Here are some points:
[ 0.33 -1.49 -0.62 -0.02 -0.77  0.56 -1.09 -0.1  -0.91  1.14 -1.24  0.62 -0.11 -0.11  2.4   1.77]
[-1.74 -1.12 -1.09 -0.99 -0.18 -0.68 -0.49  0.77 -0.68 -0.5  -2.48 -0.13 -1.38 -0.27 -0.71 -0.81]
[-1.56 -1.55 -0.64 -0.74 -0.13 -0.56 -1.03  0.86 -1.21 -0.26 -2.53  0.51 -1.23  0.34 -0.02  0.3 ]
[ 0.32  0.5   0.14  1.63 -0.24  0.05 -0.69  2.68 -0.79 -0.39 -1.18 -0.28  0.71  0.38  1.22  1.63]
[-1.11 -1.01 -0.55 -0.91  0.15 -1.06 -0.89  1.11  0.21 -0.24 -2.62  0.59 -1.75  0.79 -0.5  -0.08]
[ 0.02 -2.04 -0.37 -1.17 -0.25 -1.07 -0.23 -0.04 -0.66  0.16 -2.09 -0.12 -0.42  1.92 -1.4   0.48]
[ 0.13 -0.23 -0.88 -0.92  0.39 -1.17 -0.47  0.7  -0.17 -0.51 -2.57  0.15 -1.79  1.02 -1.63  0.25]
[-1.59 -1.06  0.06  0.07  0.66  1.22 -2.05 -0.16 -0.09  0.56 -2.41  0.64 -0.94  0.13 -0.6   0.46]
[-0.28 -0.24 -1.75  1.2   1.46 -1.24 -0.8   2.09  0.04  0.09 -0.79 -0.01 -1.07  0.3   1.41  0.77]
[-1.59 -0.88 -0.49 -0.84 -0.04 -1.18 -1.29  1.46 -0.33 -0.58 -2.23  0.95 -1.23  0.21 -0.55  0.42]
[-0.45  0.92  0.14  1.79 -0.03 -0.11 -1.46  2.69  0.39 -0.36 -1.51 -0.02 -0.66  0.17  0.97  0.41]
[-0.49 -0.29 -0.5  -0.74  0.03 -1.47 -1.16  1.16 -0.5  -0.61 -2.15 -0.02 -2.04  1.11 -1.06  0.2 ]
[-1.7  -0.28  0.36  0.53 -0.84 -0.13 -2.17  0.04 -0.26 -0.85 -1.63  0.34 -0.89  1.3  -1.63  0.55]
[-0.87  0.25  0.44  2.08 -1.04 -0.29 -1.42  2.56 -0.41 -0.55 -0.92 -0.6  -0.37  0.55  0.46  0.63]
[ 0.15 -2.32 -0.65 -1.15 -0.56 -0.31  0.61 -1.07 -0.57  0.19 -1.15  0.5   1.95  1.73  0.    0.14]
[ 0.    1.18 -0.05  1.87  0.08 -0.47 -1.3   2.33  0.4  -0.78 -0.77 -0.24  0.25  0.76 -0.63  1.78]
[-1.04  1.    0.01  1.17  0.24 -0.32 -1.5   2.74  0.81 -0.83 -1.6   0.19 -0.57 -0.19  0.08  0.28]
[-1.   -1.5  -0.69 -1.4  -0.29 -0.72 -0.3  -0.05 -0.37  0.07 -2.83  0.27 -1.24  0.67 -0.91 -0.63]
[-0.18  0.23 -0.49  1.55 -1.14  0.23  0.02  2.26 -1.78 -0.29 -0.69 -0.64  1.11  0.25  1.52  0.93]
[-0.46  1.15 -0.2   1.79  0.34  0.03 -1.13  2.87 -0.02 -0.76 -0.86  0.13  0.46 -0.22  0.75  1.12]
[-0.78 -0.57 -0.05 -0.55 -0.11 -1.15 -1.62  1.05  0.75 -0.15 -2.14  0.71 -0.97  1.74 -1.22  0.63]
[-0.05 -1.45 -0.41 -0.52  0.31 -1.17 -1.34  0.78 -0.14  0.48 -1.98  0.59 -0.91  2.04 -0.65  1.19]
[-0.5  -1.84  0.43 -1.2   0.03 -0.83 -1.11  0.82 -0.9   0.43 -2.57  0.43 -1.27  0.49 -0.49  0.29]
[-0.82  1.15  0.42  1.59 -0.33 -0.26 -1.5   2.38 -0.07 -0.94 -1.53 -0.47 -1.12 -0.42  0.36  0.16]
[ 0.13  0.29  0.67  0.94  1.09  0.06 -1.57  1.3  -0.46  0.03 -1.65  0.71 -2.66  0.5   0.43  0.28]
[ 0.33 -1.31 -0.15 -0.85  0.04 -1.58 -0.85  1.07  0.54  0.1  -1.6   0.11 -0.94  2.25 -1.23  0.73]
[-0.83 -1.08  0.17  0.27  0.09 -0.6  -1.96  0.73 -0.21 -0.14 -2.25  0.42 -1.84  1.3  -0.31  0.81]
[ 0.12 -2.23 -0.84 -0.65 -0.69 -0.35  0.78 -0.25 -0.85  0.13 -1.29  0.27  2.26  1.53  0.67  0.26]
[ 0.17 -2.42 -0.66 -1.07 -0.31 -0.09  0.7  -1.12 -0.76  0.3  -1.3   0.46  1.92  1.48  0.16 -0.02]
[-0.9   0.15 -1.51  0.45  0.68 -1.58 -0.67  2.05 -0.26 -1.18 -1.48 -0.13 -1.43  0.59 -0.69  0.57]
Then 40 other points, each followed by its number:
[-0.18 -2.47 -0.77 -0.98 -0.44 -0.5   0.42 -1.02 -0.59  0.19 -1.34  0.25  2.01  1.47 -0.07  0.03] 0
[-1.74 -0.79 -1.05 -0.63 -0.23 -0.61 -1.27  0.46 -1.06 -0.12 -2.42  0.66 -1.6  -0.17  0.56 -0.25] 1
[-0.27 -1.74 -0.54 -0.22 -0.81 -0.02 -1.59  0.26 -1.3   0.8  -1.61  0.33  0.04  0.4   1.44  1.97] 2
[-1.34 -1.47 -1.09 -1.22 -0.14 -0.55 -0.1  -0.15 -0.49  0.19 -2.75  0.49 -1.07  0.31 -0.09 -1.2 ] 3
[-0.2   0.58 -0.12  1.93 -0.58  0.16 -0.83  3.   -0.75 -0.32 -0.63 -0.51  0.08  0.3   1.35  0.61] 4
[-0.8  -1.4  -0.78 -0.89  0.08 -0.87 -1.37  0.57 -0.9   0.14 -2.35  0.74 -1.42  1.04 -0.47  0.78] 5
[-0.1   0.81  0.37  2.01 -0.06 -0.05 -1.01  2.77 -0.13 -0.3  -1.01 -0.15 -0.68 -0.2   1.54  0.52] 6
[-1.95 -0.93 -0.1   0.07  0.64  1.31 -1.48 -0.35 -0.16  0.43 -2.45  0.69 -1.14 -0.55  0.21 -0.55] 7
[ 0.51 -0.91 -0.17 -0.3  -1.13  0.9  -1.05 -0.19 -1.19  1.16 -1.4   0.52 -0.31 -0.34  2.43  1.52] 8
[-0.68  0.39 -1.05  1.34  1.32 -0.43 -1.67  1.5  -0.09  0.15 -1.69  0.3  -1.    0.35  1.1   1.41] 9
[ 0.13 -2.18 -0.94 -0.7  -0.66 -0.24  0.87 -0.64 -1.13  0.12 -1.37  0.19  2.09  1.39  0.7   0.07] 10
[ 0.32 -1.53 -1.14 -0.29  0.2  -0.9  -1.5   0.49 -0.89  0.98 -1.63  0.53 -0.28  1.36  0.92  1.79] 11
[-0.99  0.19 -1.29  1.36  1.14 -0.32 -1.12  1.41 -0.45 -0.06 -1.84  0.37 -1.35  0.33  1.49  0.87] 12
[-1.99 -0.48 -0.17  0.38  0.28  0.96 -2.18  0.05 -0.4   0.37 -2.37  0.65 -0.74 -0.58  0.23  0.63] 13
[ 0.24  0.29 -0.64  1.94 -1.21  0.03 -0.15  2.34 -0.98 -0.18 -0.24 -0.5   1.19  1.34  0.81  1.16] 14
[-2.06 -1.74 -0.16 -0.26 -0.21  0.35 -1.29 -0.98  0.12  0.14 -2.15  0.14 -0.94  0.48 -0.32 -1.33] 15
[-0.74  1.4   0.07  1.98 -0.7  -0.56 -1.38  2.35 -0.33 -1.16 -0.35 -0.77  0.06 -0.31 -0.16  0.93] 16
[-0.24  0.02  0.02  1.86 -1.05  0.12 -0.27  2.32 -1.47 -0.06 -0.7  -0.65  1.    0.31  1.74  0.73] 17
[-0.8  -0.68 -0.33 -0.67 -0.3  -1.63 -1.28  1.02 -0.93 -0.67 -2.08  0.3  -1.1   1.35 -1.29  0.56] 18
[ 0.32 -1.84 -0.43 -0.67  0.53 -1.64 -1.13  0.89 -0.34  0.67 -1.43  1.12 -1.47  1.39  0.09  0.83] 19
[-1.69  0.87 -0.21  2.11 -0.94 -0.12 -1.05  2.26  0.07 -0.92 -0.82 -0.68 -0.35 -0.27  0.63  0.03] 20
[-1.96 -0.06  0.15  1.05 -0.52 -0.2  -1.9   0.78  0.47 -0.96 -1.84  0.29 -1.78  0.6  -0.07 -0.4 ] 21
[ 0.8  -0.69  0.17 -0.99  0.32 -1.12  0.3   0.38 -0.29  0.   -2.25 -0.6  -2.83  0.21 -0.25 -0.7 ] 22
[ 0.68 -1.78 -0.48 -0.18  0.41 -0.82 -1.51  0.93 -0.98  1.   -1.16  0.28 -0.57  1.48  0.8   1.84] 23
[-1.43 -0.52  0.27  0.22 -0.43 -0.36 -1.91  0.9  -0.99 -0.7  -2.4   0.2  -1.33  0.69 -0.61  0.87] 24
[-0.02 -1.47 -0.83 -0.24 -1.12  0.15 -1.5  -0.49 -0.67  0.96 -1.4   0.73  0.27  0.44  1.59  2.12] 25
[-0.6   0.74 -0.33  1.87 -0.95  0.65 -0.19  2.58 -1.1  -0.51 -0.8  -0.73  0.72 -0.04  1.18  0.81] 26
[-0.54  0.24  0.13  2.05 -1.11 -0.38 -1.23  2.58 -0.39 -0.39 -0.97 -0.74 -0.21  0.72  0.74  0.88] 27
[-1.82 -0.3  -0.54  0.54 -1.28  0.75 -0.75  1.52 -1.76 -0.95 -1.89  0.39  0.66  0.12  0.69 -0.25] 28
[ 0.31 -1.27 -0.21 -0.39 -0.94  0.65 -1.51 -0.16 -0.88  1.19 -1.5   0.8  -0.32  0.    1.7   2.06] 29
[-1.05 -0.04  0.09  0.27 -0.12 -1.05 -1.42  2.03  0.51 -0.89 -2.22  0.68 -0.69  1.11 -0.95  0.57] 30
[-1.88 -0.24 -0.25 -0.1  -0.4  -0.58 -1.02  1.54 -0.41 -0.71 -2.12  0.41 -1.92 -0.37  0.35 -0.97] 31
[-0.55  0.6   0.12  1.71 -0.44 -0.01 -1.33  2.71 -0.67 -0.54 -1.44 -0.21  0.04  0.22  0.95  1.04] 32
[-0.79 -1.24 -0.64 -1.06 -0.64 -1.41 -0.75  0.02 -0.49 -0.25 -2.36  0.41 -0.92  1.25 -1.59 -0.37] 33
[-0.79 -0.87 -1.44 -0.36 -0.04 -1.6  -0.23  0.87 -0.45 -0.72 -2.29  0.09 -1.28  1.65 -0.59 -0.39] 34
[-0.63 -1.44 -0.38 -0.27 -0.86  0.67 -1.77  0.32 -1.47  0.94 -1.63  0.92 -0.5   0.07  1.13  1.62] 35
[-1.82 -1.53 -0.24 -1.12 -0.66 -0.54 -0.86  0.05 -1.52 -0.27 -1.98  0.56 -0.73  0.2  -1.31 -0.68] 36
[ 0.54 -0.97 -0.53  0.83 -1.1   0.    0.11  1.61 -2.02 -0.07 -1.19 -0.05  1.26  1.24  1.37  1.13] 37
[-1.22  0.88 -0.91  1.38  1.13 -0.1  -1.56  1.44 -0.52 -0.4  -1.82  0.15 -1.04 -0.19  0.77  1.25] 38
[-1.86 -0.36 -0.37  0.19  0.39  1.23 -1.89 -0.06  0.    0.63 -2.65  0.72 -0.46 -0.54  0.45  0.4 ] 39
Which two of these numbered points are nearest to each point below, ignoring the 3 directions in which the first points spread most? Their numbers follow each, nearest first.
[-0.13 -1.43 -0.13 -0.27 -0.63  1.02 -1.53  0.61 -1.52  1.05 -1.57  0.74 -0.36  0.09  1.41  1.73] > 35 2
[-1.03 -1.12 -0.56 -0.79 -0.66 -1.45 -1.07  0.51 -0.48 -0.56 -1.99  0.01 -1.1   1.53 -1.56  0.33] > 18 33
[ 0.42 -1.69 -0.5  -0.26  0.68 -1.72 -0.88  0.76 -1.13  0.28 -1.5   0.76 -1.72  1.28 -0.06  0.96] > 19 23
[-0.96 -0.37 -0.27 -0.01  0.57  1.62 -1.68 -0.26 -0.19  1.06 -2.69  0.5  -0.83 -0.78  0.49  0.79] > 39 13
[-1.45 -1.24 -0.2  -0.54  0.53  1.11 -1.69 -0.87  0.64  0.61 -2.45  0.53 -0.56  0.34 -1.1  -0.14] > 39 7
[-1.68 -0.17 -0.65 -1.06 -0.53 -0.2  -0.81  0.56 -0.34 -0.76 -2.46  0.23 -1.49 -0.17 -1.31 -1.16] > 31 3
[ 0.58 -1.48 -0.1  -0.25 -0.89  0.56 -1.4   0.11 -1.33  1.16 -1.14  0.59 -0.18  0.27  1.6   2.17] > 29 35
[-2.2  -1.04  0.15  0.29 -0.05  0.62 -1.44 -0.51  0.39 -0.23 -2.56 -0.01 -1.1  -0.06 -0.07 -1.04] > 15 21
[-1.21 -1.18 -0.25 -1.26 -0.48 -0.38 -0.63  0.59 -0.43 -0.41 -2.72  0.37 -1.28  0.57 -1.49 -0.3 ] > 26 33
[-2.41 -1.28 -0.2  -0.24 -0.06  0.82 -1.   -0.96  0.11  0.01 -2.03  0.15 -0.57 -0.41 -0.06 -1.73] > 15 7
[-1.05  0.6   0.25  1.62 -0.08 -0.29 -1.43  2.57  0.66 -0.66 -1.73 -0.27 -0.9   0.1   0.01  0.39] > 0 30
[-0.5   0.44  0.29  2.07 -0.13 -0.9  -1.36  2.62  0.19 -0.48 -0.8  -0.26 -1.22  0.06  0.98  0.1 ] > 6 4
[-1.32 -1.19 -0.81 -0.22 -0.06 -2.13 -0.42  1.56 -0.1  -0.77 -1.76 -0.25 -1.42  0.91 -0.16 -0.39] > 31 34
[-1.22 -0.95 -1.27 -1.53 -0.1  -0.88 -0.87  0.23  0.02 -0.42 -2.02  0.54 -1.45  0.28 -1.48 -0.97] > 3 10
[-1.65 -0.87 -1.36 -0.43 -0.31 -0.77 -1.23  0.21 -1.73 -0.15 -2.19  0.43 -1.28 -0.32  0.37  0.41] > 1 18
[ 0.05 -1.86  0.31 -1.19  0.14 -0.9  -1.22  0.37 -1.23  0.39 -1.95  0.38 -0.94  1.22 -1.39  0.68] > 18 5
[-0.95  0.46 -1.09  1.26  1.24 -0.56 -1.63  1.4  -0.1   0.02 -1.81  0.49 -1.19  0.29  0.98  1.23] > 9 12
[-0.67 -0.46 -0.57 -0.79 -0.15 -0.79 -0.99  0.67  0.74 -0.33 -2.24 -0.22 -1.57  1.38 -1.96 -0.44] > 0 10
[-0.99 -0.31  0.87  0.75 -0.25  0.32 -1.69  1.   -0.35 -0.09 -2.4  -0.25 -2.2   0.61  0.44 -0.22] > 27 6
[-0.64 -2.15 -0.69 -0.47 -0.67 -0.68 -1.51  0.48 -1.12  0.54 -1.63  0.47 -0.19  0.91  0.67  1.71] > 2 35
